In the rows, zero is written as 128.
A single turn carries every row of the set below to another of its rows. Some are shown first; where does it send the rows asked next?
q993: [163 115 121 150  92 148  89 176 113 143 162 116 119 132 156  91 145 133
 103]
q926: [133 111 139 135 124 154 134 131 113 139 133 127  79 148 159 122 127 104
 123]
q576: [141 132 109 123 122 148 124 144 136 151 178 127 112 119 144 105 153 102
 127]
q60: [170 123 112 135 108 156  99 170 124 148 170 124 111 113 161 117 141 143
 115]
q308: [154 138 136 143 109 142  83 131 119 116 175  98 117 140 169 126 126 110
 105]
q494: [170 101 115 137 113 154  94 161 114 143 152 113 123 142 170 116 151 131
 114]
q399: [143 140 126 158 102 155 134 164 109 138 159 111 128 118 138 104 129 147
  94]
q814: [128 121 134 131 110 146 119 140 124 145 152 137  72 139 149  99 133  89
 128]
q607: [145 107 116 127 128 150 117 136 126 150 159 120 118 151 153 107 156  91
 126]
q342: [137 109 119 159  90 141 108 154 104 134 149 129 115 122 145 111 139 162
  93]
q965: [143 103 101 138 100 138  94 149 121 142 169 134 123 123 146 108 162 139
 110]
q369: [110 120 127 151  94 135 137 130 102 121 143 126 102 120 140 102 141 146
 103]
q45: [115 109 124 132 106 137 125 124 117 130 146 144  74 121 149 117 141 127
 122]
q338: [121 130 146 141  93 143 136 140 104 117 138 117  75 126 157  90 129 118
 117]
q864: [130 142 133 130 101 147 144 140 108 115 149 111  93 103 162 104 137 142
 118]
q535: [145 141 138 145 115 141  91 126 124 124 178 104 115 146 157 127 124  94
 105]
q56: [126 104 109 137 113 140 109 135 129 155 164 151  99 133 133 117 148 113
 118]
q421: [137 129 139 161  84 147 122 162  97 122 143 104 110 129 151  84 132 140
  95]
q996: [133 135 133 135 119 155 139 142 124 147 152 137  76 122 145 123 117 114
 122]
q472: [149 115 132 162 106 156 125 157  98 133 139 100 132 146 152 105 135 140
  93]
q978: [151 114 115 130 108 145  94 158 130 153 172 129 105 138 150  93 152  96
 124]
q805: [148 143 144 155 107 143  92 132 114 117 168  98 115 142 161 127 115 114
  97]
q9: [137 146 145 145 108 139 102 122 115 108 168  94 111 139 163 123 122 107
 104]
q944: [144 141 145 142 113 142  94 123 120 116 168 105  98 141 166 132 117 101
 109]
q521: [129 120 139 137 107 148 143 130  96 110 130 100 102 133 169 103 142 130
 114]

q60 -> q576
q607 -> q926
q338 -> q421
Now find these:
q805 -> q308
q965 -> q56

A single turn carries every row of the set below to another of its rows. Some are shown first; where does it send the rows asked next?
q923: [158 132 150 123 100 158 129 116 115 149 131 117 141 150 127 119 135 130
 146 154 126 141 123]
q772: [141 127 120 130 121 104 137 117 133 126 143 141 113 118 125 148 156 142
 124 120 150 111 151]
q356: [153 137 146 120 100 162 127 119 108 156 136 125 133 147 130 116 134 133
 144 161 132 136 128]
q127: [150 137 136 137 107 152 122 129 105 143 125 123 119 151 122 111 119 152
 136 156 127 168 131]
q963: [146 128 134 144 131 127 108 124 130 117 141 111 149 115 124 111 113 160
 120 116 126 133 102]
q983: [130 115 121 106 114 124 117 137 130 128 140 124 120 106 113 116 107 136
 124 118 131 111 112]
q258: [138 126 126 142 121 103 122 117 130 118 136 141 116 117 124 147 162 139
 124 122 156 119 147]
q619: [156 119 142 132  96 152 125 131 117 144 118 112 126 152 127 121 130 138
 144 153 137 153 129]
q75: [152 144 146 120 102 155 129 111 107 144 135 126 133 147 115 109 120 133
 143 155 112 157 124]
q202: [141 123 130 147 131 125  95 125 129 113 132 118 140 110 125 106 119 159
 124 121 129 140 106]
q672: [145 155 125 143 107 151 144 109  99 151 148 143 124 142 124 120 133 121
 149 159 130 143 149]
q555: [146 146 121 138 102 147 148 106 104 146 144 142 125 141 128 122 137 117
 159 155 128 138 154]
q332: [123 134 115 141 114 100 118 117 123 110 143 147 103 108 109 139 133 139
 122 131 145 141 157]
q340: [150 138 122 160 106 146 142 116 109 140 138 127 135 145 137 130 140 126
 158 154 138 143 156]
q589: [144 129 129 116 131 123 105 116 125 125 130 139 119 111 117  97 128 152
 123 114 119 130  98]
q821: [124 132 110 140 112 104 129 120 128 115 152 139 108 107 115 145 124 143
 123 132 145 132 164]
q816: [130 122 129 131 108 136 105 126 130 121 154 111 146 101 121 116  96 140
 127 133 135 120 115]
q606: [130 115 130 135 111 135  94 125 132 119 146 116 145  97 128 114 112 137
 132 136 141 118 116]
q801: [146 151 131 140 137 107 137  98 127 122 157 142 139 118 123 142 156 146
 123 119 128 116 143]
q848: [141 132 133 136 136 125 113 127 128 119 144 114 153 113 119 115 111 151
 121 112 119 123 103]
q508: [155 140 117 161 115 137 144 119 107 137 125 133 119 153 131 123 141 140
 152 144 132 160 152]
q960: [129 156 121 149 128 107 129 101 121 111 166 140 134 108 112 138 124 146
 122 130 124 138 156]
q398: [147 150 118 143 111 142 144 118  98 149 134 146 104 148 120 116 132 133
 144 151 131 158 148]
q538: [150 124 131 113 129 123 118 123 129 129 130 129 120 119 117 105 125 156
 119 107 124 123  96]
q686: [152 145 129 158 111 151 141 117 105 150 141 130 135 148 136 129 144 127
 149 156 142 140 148]
q794: [151 126 140 137  99 158 122 133 111 148 127 114 128 150 133 121 128 143
 141 161 142 149 134]
q445: [127 149 120 148 135 104 128 113 125 110 161 133 140 110 115 145 125 148
 121 127 123 132 157]
q126: [139 149 138 143 131 110 123  97 124 118 155 144 144 113 122 142 161 135
 125 125 136 115 141]
q122: [126 125 124 128 118 128 109 132 128 118 152 114 144 102 114 117  93 139
 125 126 126 121 116]
q154: [121 132 112 132 118 104 129 125 130 115 155 135 119 106 115 149 124 138
 124 131 138 122 165]
q402: [135 130 118 120 127 101 137 121 132 125 146 142 115 116 119 148 150 140
 123 119 137 108 152]
q866: [153 148 142 120 109 156 129 115 102 151 135 133 123 149 119 106 125 142
 138 156 117 155 125]
q964: [133 121 129 103 110 133 104 116 128 131 144 137 124  99 120 104 122 131
 131 129 131 108 108]
q395: [154 140 121 159 114 141 141 126 105 147 125 133 114 153 131 124 143 139
 144 148 143 155 147]
q905: [151 148 116 139 112 138 149 109 102 143 131 147 109 148 122 116 138 131
 153 145 122 154 150]
q906: [133 118 125 101 106 131 115 125 130 132 144 129 117 104 115 110 109 135
 126 124 133 110 109]
q875: [145 121 129 114 133 120 121 131 131 128 132 124 129 118 118 114 125 149
 121 105 124 113  99]
q248: [141 147 126 135 144 102 137 109 127 119 151 140 136 119 120 144 150 150
 120 115 122 119 145]
q417: [150 131 137 128  99 148 125 125 110 139 122 121 118 149 115 112 114 142
 140 154 122 170 130]
q781: [124 157 127 143 124 107 119  96 117 110 163 150 130 104 107 134 132 135
 123 133 126 137 150]

q686 -> q127
q848 -> q445
Now find these:
q202 -> q781
q619 -> q905
q538 -> q801

A single turn carries every row of the set below to another of its rows. Some are shown first; where does it send the rows asked next?
q856: [136 145 131 124 113 139 107 105 135 116 140 125 112 114 115 143 148  96
 142 157 106 117]
q107: [129 127 136 132 128 132 144 150 149 103 119 143 120 129  97 121 138  88
 122 120 157 123]
q396: [135 129 143 117 112 119 139 127 149 130 104 168 119 120  88 124 136 150
 128 126 126 117]
q59: [147 118 135 172 129 124 121 148 131 125 124 124 116 110 115 125 141 138
 135 107 111 115]
q594: [128 133 138 125 138 144 133 123 126  96 110 150 125 134  98 117 138 112
 130 136 155 120]
q464: [129 125 111 154 115 152 135 139 187 144 135 124 120 108 122 126 133 116
 124 117 125 140]
q400: [130 128 122 141 123 103 139 121 163 129 112 162 139 117 103 115 138 131
 138 123 146 119]
q185: [144 139 123  96  96 146 141 121 165 130  93 120 123 121 105 128 131 104
 128 128 104 131]
q486: [122 115 113 155 135 108 134 122 156 116 116 151 144 104 110 138 143 100
 146 109 131 125]
q110: [133 133 124 111 108 149 135 115 160 121  91 110 120 123 103 137 136  91
 128 123 103 147]
q31: [146 124 130 125 123 158 147 134 163 109 117 127 114 145 112 135 129 111
 121 160 143 118]
q622: [129 132 122 137 118 173 136 106 143 127 129 129 117 111 105 128 138 156
 125 139 114 138]
q976: [128 131 116 127 109 143 136  98 153 118  99 107 138 122 104 131 144  89
 135 129 114 150]
q247: [147 118 133 164 129 126 128 150 134 125 121 125 123 117 116 122 141 154
 132 115 118 108]
q616: [125 133 142 108 109 126 106 141 130 120 131 150 138 108 109 134 151  93
 139 129 113 100]
q513: [133 129 117 132 110 169 123 112 141 134 138 131 125  91 117 140 139 136
 136 131  89 126]
q600: [123 107 129 140 131 127 130 129 138 109 111 149 127  98 100 161 142  98
 140 105 100 127]
q487: [127 129 118 150 121 162 144 122 171 134 127 125 114 122 108 119 135 144
 117 131 136 147]
q228: [147 123 133 158 131 125 125 150 131 123 121 125 115 113 115 127 141 154
 132 113 110 108]
q516: [147 115 133 173 128 125 126 149 134 126 123 125 124 115 116 121 141 144
 134 111 118 113]
q459: [136 135 110 122  97 136 142  95 155 125 106 113 152 118 107 118 143 101
 140 137 121 135]
q719: [133 125 111 143 108 156 122 133 168 144 142 128 127  89 127 138 135 112
 135 117  96 127]
q577: [126 136 142 110 126 140 110 117 114 107 118 154 136 121 106 125 146 116
 140 141 127 106]
q659: [130 116 148 117 117 134 132 133 133 118 103 160 112 109  86 153 138 130
 129 115  98 123]
q991: [127 127 138 122 110 121 127 161 152 118 132 143 128 113 103 132 146  76
 128 115 132 110]
q498: [146 123 135 163 131 125 120 150 130 123 123 124 111 109 115 129 141 144
 134 108 106 112]
q825: [146 131 134 139  92 133 119 124 154 131 149 128 123 111 114 133 142  75
 140 147 116 114]
q348: [136 141 128 116 132 154 124 111 141 102 121 124 106 135 114 145 140 118
 131 165 122 119]
q260: [146 141 115 103  90 138 146 110 162 132 103 121 143 117 107 116 135 110
 135 136 115 124]
q994: [152 118 133 139  98 144 145 142 171 127 135 129 124 130 112 127 131  84
 127 149 140 115]

q228 -> q498
q856 -> q825
Now find these:
q459 -> q260
q107 -> q594
q719 -> q464
q659 -> q600

